Rows are one point carried round by a steady rotation, each followed by how many steps it has turned.
The counts run from 0 to 827.
[ -6  -7  23  27 -11 -45 -20  -7 -16   3  38 -13   9 -13  44   3 -19  26
  14 -39  29  21  25  41  42  -8  12  17  -2   7   9 -18 -15  18 -24]
499
[-31 -50 -10  50  -2  -3 -14   4 -23 -18  22   4  20 -23  15  -4 -17  21
  -8 -35  -7  -3   9  -3  27  14  48  27 -49  -4  19   5  13 -31  -7]
615
[  0  24   4  12  16  -9  13  35 -19 -17  -9  43  25  26  10   0 -39  10
 -40   0  11 -82  25  -5  13  20  -7   1 -41  -8  12  -5  -1 -16   0]
349
[ -5  20  16  22  -4 -12  46  38  -1  -2 -35   6  68  12  -2  -2  35  21
   8 -15  24  20  29  29   0  11  22  23  13  10   2 -14   9   9  14]
514
[ -1   7 -13  -2 -12 -19 -12  16   9  28  23  -7 -41 -12  12  -9   7  36
 -67 -12   0  32  -5  29  33 -44  13   9  16  -8 -14  -5  32   0 -28]
675
[  4   9 -19   2 -13   2  13  29 -23   5  16   3  21  -6  41 -13 -45   4
  12  -7  -9 -40 -10  17  57  29 -22  45  -3  -8 -28  16 -12   4  31]
490
[-16  25  -4 -13 -16 -24 -39  30  -1  43  12   2 -15 -10   3  17 -14 -18
  11 -14  -7  17  17  24  32   0 -54  30  20 -26 -16 -44 -10   4   2]
713
[-18  -5  -7  11 -23 -31  38  11   3  16  18 -17  19 -11  34   6  20  39
  14 -31  -2  58   3  46  39 -17  -4  34  14  10   6 -13  20  17  -5]
371
[ -3   6 -16   7   1  20  11  44 -31 -16 -11  30  -9  11   8  12   1  33
 -39  -7  -9 -59 -29   4  20  -4  55   0 -24 -23  -6   8  16 -45 -10]
607
[-18 -29  -5  21  -5 -51  16  -6  -6   4  51  -9 -16   1  24  -3 -21  18
 -32 -11  -4  36  10  45  34  -7 -23  24 -31  12  21 -15  29 -12 -18]
153
[ -5  -1 -45  14 -14  19 -12  56 -31  -2 -24  12   6  -8  20  32 -20  12
 -15  -8 -43  -8 -21  21  19   8  19  50   3   7 -29   1   8 -23  33]
530
[-11   7 -13  -5 -14 -26  10   8   8  35  17   8 -32 -10   7 -18  12  34
 -61 -17   6  16  13  17  33 -42 -12 -11   6 -22  -3  -2  42  12 -45]
73
[-26  -5  22  37  -9 -19  59  11 -26   6 -14  -2  35  14  -6  -1  12  -1
  23  -4  35  17  47   9  20  13   1  -3   1 -43   3 -35  -6 -26 -20]
769
[ 17  20 -10   6 -12 -12 -69  26  -9  30  -2   0  -1 -36  21   2 -15  13
 -19 -36  14  24  26  39  35 -28  38  -8  31  -4 -11 -18 -14   6 -14]
802
[ 22 -26  22   2  -1 -24 -14  23   4   7  42  -4   9 -13  32 -44 -35   4
 -20 -23  -1  -6  -4  50  45  -6  -8   8 -22   6  16 -26  37 -14  21]
412
[-48  11 -17  15 -17 -14 -26  34 -16  13  -1   8 -22  -5 -16  26 -14   4
 -29 -27  -8   4  -8  12  16  12  67  49 -25 -38  -3  12  -2 -31   4]
8
[-37  13 -37  -1 -14 -41   3   0 -16  40  19  12 -40 -16  -6   7 -36  -6
 -40  -8 -10  27  20  21  21   2 -43  26 -17 -15  -1  -5  18  -1   4]
150
[  0  -5  11  34  -4  18  25  52 -20 -25 -18   4  42  27  18  16  36  36
   4   2  -3 -21   1  15  22   1  58  21   3 -13 -15 -20   3 -40  -8]
387
[-32  21 -32  11  -4   2 -11  44 -34   7 -31  28 -17  10 -25  23 -27  -2
 -42   8 -15 -31  19 -12   3  12   9  20 -19 -44 -19   4   1 -33  -5]
609
[ 12  36 -11  -6 -11   1  22  32  -5  42   7 -19  26   5  21 -33  -1  -2
 -19  21   5  -6   4  20  50  11 -53  14  46 -33 -13 -36   0 -17   7]
633
[ 16  26  -5   2   3   5  -6  30  -6  26 -10  19  12   2   5  -9  30  -2
 -14  -3  10 -11  16  -6  20 -15 -31 -48  23 -31  16 -63  22 -51 -25]
249
[-31  -6  12   7 -28 -38  47  21  -6  29  -4   3 -24   1  -2 -16  -7  17
 -17  -3  14  32  41  29  22 -25 -13  13  -3 -37 -35   1  22  14 -15]
75
[-21  -6 -38  14 -12 -20 -35  -4  -5  20   6  39  -7 -41   9  10   0  20
 -20 -63  -1   0  28 -16  18 -25  -8 -15 -32  15   2  -4  36  25 -24]
61
[  0 -17  -8  40   4 -43 -11 -18 -16   4  18  19   5 -19  17  -9 -41  10
 -23 -35  15  18  62  20  32   2 -22 -12 -29  17  24 -11  15  10 -13]
281
[ 14  11 -25  32  15  16 -21  37  -8 -20 -20  34  55   2  20  20 -22  11
 -22 -21 -23 -26  37  -4  13  28 -13  18 -19  49   7 -22  10  -9  17]
54
[-18  25 -16 -10   5   5 -13  29  -1  28   8  36   6  -5 -13 -24  -6 -15
 -44 -31   5 -50 -24 -17  15  17  12 -10 -31 -34  27 -13  28 -34  15]
480
[-54  44 -11  -3 -10  -2  24  25  -6  15  -2   2  -8  22  -3  30  33  30
 -19  -8   5  -5 -14  -6  23 -11  27  50   3 -43 -14   4 -14   1 -30]
303
[-47  47 -11   7 -11  18   5  25  14  33 -19  -6  37   1 -18  -1  39   1
 -11  -5   9  -4   6 -32  19  27  -3  43  28 -54  -9  -8 -14  -1  -5]
777
[ 12 -24 -24   9  -6 -30  17  19 -14   4  -5  36  11 -15   9  -7 -16   5
 -19 -32 -18   9  18  29  15 -13 -46 -21 -26  29   7 -26  66  -4  17]
668
[ -3 -20  -8   8 -18   4  25   5 -22   7  28  16  36 -30  39  -3   9  12
  53 -56   2 -17 -22  11  44   5 -18  11 -15  -8   7 -26  15  -7  12]
104
[-12 -32   8  40  -5 -21  -2 -28  -2  16  43 -20  26 -22  28 -32   6  16
  -2 -31  16  33  12  11  55   0 -15   3  -8  -1  30 -26  19 -19 -14]
25
[-15   7 -20  20  -7   7   1  42 -39 -16  -8  17  31   6  16  50   0   8
  21 -19 -18 -14 -18  25  15  23  33  37  -9   2   9 -18 -14 -49  16]
311
[  1  -3  -4  15  -7 -22  40   3   5   6  36  -5  22   7  42  -5  24  41
 -16 -15   0  33  -2  41  37 -23 -21  21   2  27  19 -22  39   4 -20]
372
[-10 -23   3  24   2  -9  -2   3   6  -9  43   6  27  -6  39 -25 -23  13
 -22 -22 -12 -43  -5   1  42  21 -20  48 -49  10  20  -4  30   2  11]
488
[-18 -17 -40  34  -4 -12  33   9  -8   3  -7  22  42 -12   9 -19 -34  15
 -36 -23 -19  -4  25  -4  15  25 -14  32 -30  25   3  20  42  18  30]
142
